In the data rows, 500 means zero.
Some points:
[289. 363. 392. 656. 400. 334. 609. 663. 613. 269. 387. 520. 357. 360. 528.
 420. 482. 366. 315. 600. 577. 388. 286. 321. 346. 327. 653. 365. 377. 633.
 672. 435.]
[605. 366. 353. 629. 394. 374. 543. 573. 338. 736. 576. 459. 627. 352. 497.
 663. 403. 365. 645. 466. 581. 571. 420. 593. 700. 428. 632. 611. 425. 622.
 684. 611.]
[635. 460. 373. 555. 587. 683. 328. 476. 304. 547. 596. 392. 499. 457. 391.
 649. 379. 331. 508. 506. 396. 624. 595. 607. 417. 611. 609. 437. 562. 695.
 602. 664.]
[349. 335. 635. 335. 532. 616. 616. 360. 527. 330. 339. 634. 332. 486. 533.
 411. 500. 349. 357. 687. 400. 339. 474. 468. 527. 497. 306. 378. 429. 410.
 588. 391.]
[243. 670. 639. 307. 515. 574. 491. 378. 436. 657. 548. 342. 664. 590. 298.
 621. 715. 629. 716. 417. 380. 292. 554. 341. 679. 506. 357. 593. 596. 556.
 448. 649.]
[563. 365. 416. 461. 337. 384. 562. 568. 422. 540. 342. 582. 626. 385. 446.
 319. 539. 587. 346. 334. 447. 373. 357. 432. 610. 504. 519. 486. 425. 513.
 297. 662.]
[650. 550. 374. 537. 540. 702. 562. 583. 338. 359. 543. 495. 210. 410. 358.
 266. 776. 700. 588. 395. 405. 582. 481. 464. 715. 596. 680. 576. 443. 295.
 665. 511.]
[372. 658. 381. 324. 500. 630. 578. 356. 479. 709. 345. 337. 388. 669. 668.
 684. 350. 663. 589. 491. 699. 378. 292. 436. 545. 468. 368. 624. 578. 628.
 456. 272.]
[620. 455. 396. 519. 408. 391. 368. 653. 501. 640. 483. 664. 707. 441. 573.
 297. 419. 605. 605. 690. 617. 658. 395. 508. 630. 446. 485. 501. 400. 585.
 322. 629.]
[432. 589. 402. 458. 465. 461. 491. 537. 558. 438. 462. 475. 425. 505. 402.
 489. 601. 521. 419. 397. 619. 448. 595. 362. 426. 545. 379. 615. 461. 524.
 689. 422.]
[356. 613. 524. 417. 512. 358. 547. 506. 596. 482. 655. 405. 410. 488. 638.
 591. 502. 453. 390. 344. 595. 552. 676. 476. 379. 509. 337. 571. 531. 316.
 733. 489.]
[457. 667. 426. 545. 486. 370. 615. 490. 436. 627. 530. 456. 347. 386. 549.
 396. 408. 596. 350. 370. 255. 672. 368. 384. 532. 401. 590. 572. 354. 537.
 307. 334.]
[463. 656. 366. 409. 414. 521. 610. 452. 331. 310. 433. 395. 329. 432. 493.
 379. 341. 617. 699. 352. 543. 672. 619. 447. 395. 412. 408. 566. 441. 523.
 460. 503.]
[532. 621. 689. 658. 689. 368. 692. 272. 689. 627. 572. 645. 431. 245. 371.
 627. 513. 394. 371. 553. 578. 605. 364. 603. 406. 332. 610. 564. 633. 386.
 597. 428.]
[697. 609. 577. 621. 570. 621. 400. 333. 312. 623. 453. 417. 659. 766. 342.
 628. 378. 539. 328. 307. 500. 289. 410. 308. 550. 643. 388. 597. 592. 271.
 369. 615.]
[657. 567. 434. 356. 572. 492. 578. 536. 410. 360. 413. 418. 528. 395. 515.
 624. 605. 563. 455. 474. 537. 347. 347. 508. 460. 518. 379. 600. 539. 397.
 371. 405.]
[649. 632. 366. 681. 420. 676. 588. 473. 546. 436. 408. 356. 603. 546. 570.
 399. 348. 372. 291. 681. 396. 444. 585. 413. 566. 471. 313. 543. 328. 356.
 598. 557.]
[635. 609. 444. 442. 553. 324. 514. 479. 532. 432. 576. 407. 517. 380. 450.
 420. 557. 456. 426. 416. 394. 430. 650. 384. 543. 517. 468. 547. 415. 476.
 360. 456.]
[436. 410. 339. 722. 458. 658. 604. 432. 735. 398. 522. 329. 489. 424. 663.
 483. 429. 387. 662. 606. 662. 663. 342. 321. 632. 364. 274. 355. 403. 250.
 334. 703.]
[329. 459. 732. 701. 372. 697. 387. 416. 707. 574. 645. 606. 531. 720. 601.
 263. 307. 619. 593. 553. 638. 474. 378. 578. 583. 502. 625. 339. 411. 628.
 668. 373.]
[474. 423. 579. 700. 471. 311. 437. 346. 510. 621. 589. 630. 616. 639. 365.
 401. 392. 466. 509. 589. 438. 428. 728. 480. 444. 633. 599. 405. 402. 603.
 574. 455.]
[621. 558. 347. 612. 399. 554. 626. 665. 295. 589. 395. 295. 640. 387. 377.
 649. 381. 623. 591. 494. 462. 691. 514. 365. 655. 740. 689. 298. 657. 476.
 666. 559.]
[554. 517. 581. 440. 583. 594. 394. 447. 628. 363. 391. 369. 642. 667. 416.
 276. 604. 413. 400. 435. 325. 461. 589. 621. 669. 644. 461. 693. 688. 363.
 443. 365.]
[629. 580. 666. 725. 598. 313. 314. 593. 412. 612. 331. 549. 251. 317. 298.
 577. 440. 550. 362. 394. 647. 597. 445. 675. 696. 413. 340. 579. 732. 370.
 400. 552.]
[345. 384. 492. 367. 450. 406. 384. 346. 544. 482. 577. 422. 316. 456. 657.
 414. 646. 499. 377. 409. 664. 461. 641. 607. 408. 661. 566. 293. 338. 590.
 318. 467.]
[391. 368. 554. 351. 581. 398. 413. 476. 586. 594. 638. 582. 468. 587. 321.
 414. 685. 609. 624. 570. 379. 407. 512. 596. 504. 413. 499. 328. 621. 455.
 387. 455.]
[579. 402. 681. 589. 345. 408. 609. 536. 477. 622. 550. 566. 575. 469. 509.
 277. 532. 506. 602. 597. 521. 544. 384. 597. 354. 520. 514. 549. 362. 590.
 566. 675.]
[719. 340. 684. 312. 592. 464. 555. 524. 663. 768. 640. 640. 342. 399. 513.
 583. 687. 337. 381. 572. 590. 607. 391. 533. 394. 684. 624. 630. 354. 317.
 656. 334.]
[468. 532. 365. 367. 470. 488. 553. 631. 548. 325. 659. 626. 571. 470. 414.
 421. 322. 400. 509. 485. 643. 419. 439. 502. 378. 572. 635. 427. 443. 317.
 563. 336.]
[658. 593. 408. 440. 352. 644. 679. 610. 608. 366. 378. 435. 632. 314. 479.
 682. 673. 415. 355. 395. 712. 300. 629. 361. 547. 567. 536. 645. 282. 482.
 410. 665.]
[414. 397. 600. 602. 456. 681. 447. 461. 592. 592. 508. 623. 493. 613. 653.
 480. 380. 539. 537. 560. 469. 481. 545. 694. 418. 448. 627. 432. 619. 531.
 661. 454.]
[506. 669. 389. 419. 645. 403. 532. 655. 658. 386. 408. 705. 628. 450. 435.
 483. 255. 353. 607. 301. 511. 430. 380. 449. 708. 584. 713. 661. 413. 425.
 592. 608.]
[486. 380. 575. 356. 334. 640. 598. 459. 524. 581. 768. 647. 407. 503. 463.
 291. 467. 599. 569. 595. 567. 373. 581. 557. 353. 349. 366. 691. 698. 634.
 477. 363.]
[428. 675. 591. 761. 669. 392. 299. 715. 300. 588. 627. 622. 370. 335. 705.
 533. 578. 664. 397. 426. 554. 308. 261. 720. 364. 766. 299. 547. 560. 503.
 408. 302.]
[499. 692. 435. 600. 487. 440. 662. 441. 445. 533. 422. 633. 446. 674. 607.
 487. 624. 597. 351. 683. 604. 457. 532. 521. 485. 418. 469. 447. 630. 562.
 438. 429.]
[635. 370. 676. 549. 298. 426. 353. 507. 624. 366. 609. 424. 584. 475. 448.
 550. 530. 405. 464. 609. 490. 485. 681. 576. 641. 510. 418. 467. 352. 451.
 430. 467.]
[411. 561. 341. 425. 558. 503. 566. 411. 561. 366. 490. 599. 428. 531. 591.
 382. 575. 555. 521. 642. 542. 531. 489. 430. 430. 331. 627. 493. 688. 457.
 643. 414.]
[372. 616. 562. 445. 731. 624. 514. 387. 427. 657. 317. 687. 431. 612. 379.
 632. 497. 560. 603. 377. 355. 417. 610. 453. 351. 478. 391. 386. 527. 534.
 391. 718.]
[625. 619. 620. 419. 627. 565. 617. 344. 469. 330. 520. 405. 603. 422. 359.
 655. 343. 332. 599. 710. 552. 615. 425. 684. 515. 655. 504. 291. 606. 379.
 384. 615.]
[378. 655. 558. 583. 318. 451. 505. 395. 365. 616. 635. 634. 329. 598. 585.
 673. 429. 623. 494. 623. 541. 654. 320. 245. 309. 395. 723. 565. 467. 574.
 349. 520.]
[402. 524. 654. 397. 566. 345. 626. 676. 311. 519. 561. 316. 371. 690. 625.
 565. 403. 333. 407. 388. 594. 619. 653. 578. 473. 325. 414. 610. 586. 323.
 384. 462.]
[687. 367. 436. 400. 649. 356. 570. 642. 576. 356. 290. 606. 540. 477. 431.
 402. 590. 418. 496. 340. 479. 429. 651. 299. 349. 550. 624. 394. 374. 437.
 645. 377.]
[429. 647. 347. 391. 548. 619. 503. 442. 758. 367. 371. 352. 359. 706. 550.
 623. 520. 383. 698. 360. 584. 721. 588. 499. 301. 418. 342. 415. 592. 682.
 328. 285.]
[620. 382. 599. 581. 560. 420. 401. 643. 346. 614. 501. 499. 643. 365. 501.
 307. 397. 593. 575. 634. 317. 620. 480. 542. 496. 354. 576. 346. 371. 557.
 646. 651.]
[527. 595. 638. 314. 663. 353. 338. 577. 274. 299. 696. 390. 714. 459. 373.
 590. 535. 378. 333. 402. 675. 720. 361. 616. 611. 498. 375. 611. 283. 458.
 394. 545.]
[582. 418. 366. 599. 471. 370. 400. 358. 619. 396. 428. 583. 586. 393. 336.
 432. 495. 626. 434. 688. 407. 447. 350. 501. 610. 526. 516. 437. 376. 759.
 544. 451.]
[690. 443. 693. 504. 365. 343. 521. 321. 670. 341. 634. 624. 631. 632. 763.
 716. 412. 716. 642. 565. 311. 613. 418. 611. 608. 492. 569. 307. 416. 476.
 691. 636.]
[537. 456. 472. 349. 308. 424. 292. 666. 604. 632. 601. 565. 660. 357. 339.
 471. 579. 316. 486. 655. 308. 376. 531. 548. 326. 540. 550. 429. 434. 345.
 373. 349.]
[332. 267. 406. 588. 570. 601. 360. 538. 618. 413. 388. 378. 685. 350. 616.
 688. 370. 663. 507. 280. 473. 452. 633. 389. 602. 366. 519. 377. 624. 461.
 396. 344.]
[369. 681. 622. 481. 373. 644. 531. 437. 538. 439. 558. 474. 738. 576. 674.
 629. 712. 348. 606. 460. 288. 343. 503. 458. 341. 541. 436. 543. 688. 527.
 519. 483.]
[629. 331. 627. 612. 414. 366. 416. 626. 372. 580. 474. 332. 564. 657. 519.
 635. 567. 582. 621. 477. 670. 585. 440. 667. 453. 345. 693. 654. 336. 587.
 321. 601.]
[420. 396. 515. 353. 641. 561. 443. 616. 612. 660. 523. 582. 438. 597. 565.
 477. 566. 630. 346. 581. 604. 500. 628. 522. 466. 540. 370. 293. 593. 626.
 371. 497.]
[466. 738. 438. 420. 534. 752. 568. 480. 548. 610. 281. 318. 577. 351. 500.
 296. 646. 389. 348. 396. 656. 486. 661. 512. 399. 535. 742. 395. 476. 554.
 648. 395.]
[718. 431. 447. 476. 631. 474. 411. 433. 592. 495. 546. 576. 384. 405. 639.
 548. 437. 420. 501. 352. 559. 360. 450. 452. 511. 353. 503. 468. 390. 435.
 480. 377.]
[344. 526. 622. 577. 263. 582. 257. 549. 388. 568. 265. 665. 224. 589. 619.
 654. 412. 584. 597. 577. 377. 651. 394. 278. 512. 433. 494. 618. 631. 627.
 533. 685.]
[458. 333. 614. 639. 463. 615. 542. 379. 274. 543. 462. 652. 471. 536. 611.
 437. 564. 544. 553. 565. 494. 494. 656. 331. 566. 397. 376. 527. 602. 567.
 438. 351.]
[400. 421. 409. 396. 564. 398. 526. 633. 592. 710. 587. 538. 310. 316. 575.
 391. 562. 293. 753. 556. 487. 420. 618. 598. 460. 645. 591. 445. 445. 614.
 551. 425.]
[622. 385. 682. 356. 359. 401. 595. 640. 544. 468. 621. 416. 468. 399. 378.
 588. 433. 363. 508. 344. 658. 570. 333. 606. 382. 594. 639. 296. 459. 446.
 570. 568.]
[310. 291. 306. 403. 376. 552. 505. 399. 623. 514. 380. 542. 638. 553. 421.
 395. 536. 581. 314. 345. 428. 534. 504. 471. 516. 660. 413. 379. 699. 443.
 400. 430.]
There is one direction along which these points spread out most. Take the direction at right angles to it along which they spread out most. Go by this last direction. How far along it is each point below, from 0 to 99? The average is 50, and the first point in the table lies past the average. One standard deviation of the points above along it is 16.
[391. 275. 503. 618. 540. 575. 616. 399. 521. 284. 584. 275. 594. 582. 554.
 349. 370. 605. 629. 636. 491. 347. 563. 429. 412. 644. 657. 465. 602. 621.
 469. 597.] : 62
[440. 341. 583. 612. 543. 371. 485. 570. 331. 582. 479. 341. 432. 668. 414.
 624. 603. 297. 451. 429. 603. 440. 387. 666. 529. 350. 371. 608. 387. 616.
 429. 368.] : 48
[442. 301. 377. 636. 463. 590. 638. 390. 322. 544. 535. 599. 521. 556. 583.
 516. 627. 509. 578. 432. 591. 594. 661. 362. 511. 380. 459. 491. 654. 571.
 601. 490.] : 62
[338. 432. 617. 466. 670. 420. 427. 540. 614. 581. 534. 615. 471. 589. 531.
 623. 654. 609. 434. 670. 415. 734. 688. 591. 489. 694. 660. 689. 457. 566.
 504. 358.] : 63
[679. 628. 615. 632. 672. 703. 338. 432. 480. 647. 328. 463. 593. 604. 367.
 505. 438. 584. 630. 498. 288. 664. 372. 324. 559. 353. 456. 658. 609. 517.
 453. 556.] : 52
[318. 612. 649. 403. 548. 583. 255. 452. 446. 322. 524. 443. 679. 538. 669.
 606. 531. 392. 661. 753. 723. 436. 718. 366. 614. 545. 441. 518. 651. 460.
 382. 637.] : 50
[488. 684. 373. 347. 336. 456. 551. 509. 530. 403. 371. 615. 497. 445. 432.
 402. 500. 390. 413. 557. 332. 433. 468. 462. 648. 394. 283. 328. 394. 413.
 663. 349.] : 41
[361. 387. 364. 363. 397. 466. 361. 462. 429. 586. 597. 568. 370. 552. 487.
 409. 661. 677. 469. 376. 406. 336. 601. 695. 450. 307. 681. 414. 326. 442.
 430. 445.] : 61
[644. 703. 272. 668. 631. 405. 624. 622. 411. 417. 621. 597. 525. 465. 462.
 646. 688. 375. 651. 455. 360. 620. 595. 629. 393. 519. 617. 495. 411. 530.
 627. 603.] : 38
[668. 609. 356. 517. 634. 267. 479. 382. 702. 480. 422. 369. 336. 621. 542.
 345. 511. 484. 410. 611. 391. 290. 443. 491. 410. 548. 569. 631. 755. 468.
 655. 787.] : 46
[598. 544. 477. 369. 408. 437. 423. 672. 695. 548. 434. 397. 553. 388. 296.
 448. 346. 775. 640. 500. 415. 407. 683. 649. 358. 640. 535. 518. 336. 332.
 641. 443.] : 41
[468. 413. 566. 396. 523. 411. 523. 362. 544. 410. 392. 581. 531. 481. 648.
 388. 528. 497. 551. 379. 461. 549. 612. 598. 441. 673. 488. 614. 470. 497.
 597. 388.] : 50
[270. 533. 578. 668. 369. 641. 712. 448. 553. 475. 591. 570. 381. 564. 376.
 541. 395. 512. 353. 617. 298. 453. 394. 650. 616. 560. 445. 635. 463. 586.
 309. 667.] : 62
[701. 388. 682. 416. 668. 641. 559. 545. 606. 423. 566. 420. 566. 576. 434.
 571. 476. 569. 398. 338. 419. 366. 475. 349. 639. 563. 397. 472. 610. 775.
 351. 556.] : 41
[596. 572. 366. 321. 597. 619. 538. 544. 477. 394. 517. 462. 532. 368. 566.
 588. 453. 508. 457. 434. 562. 638. 349. 517. 517. 485. 297. 580. 446. 460.
 632. 685.] : 31
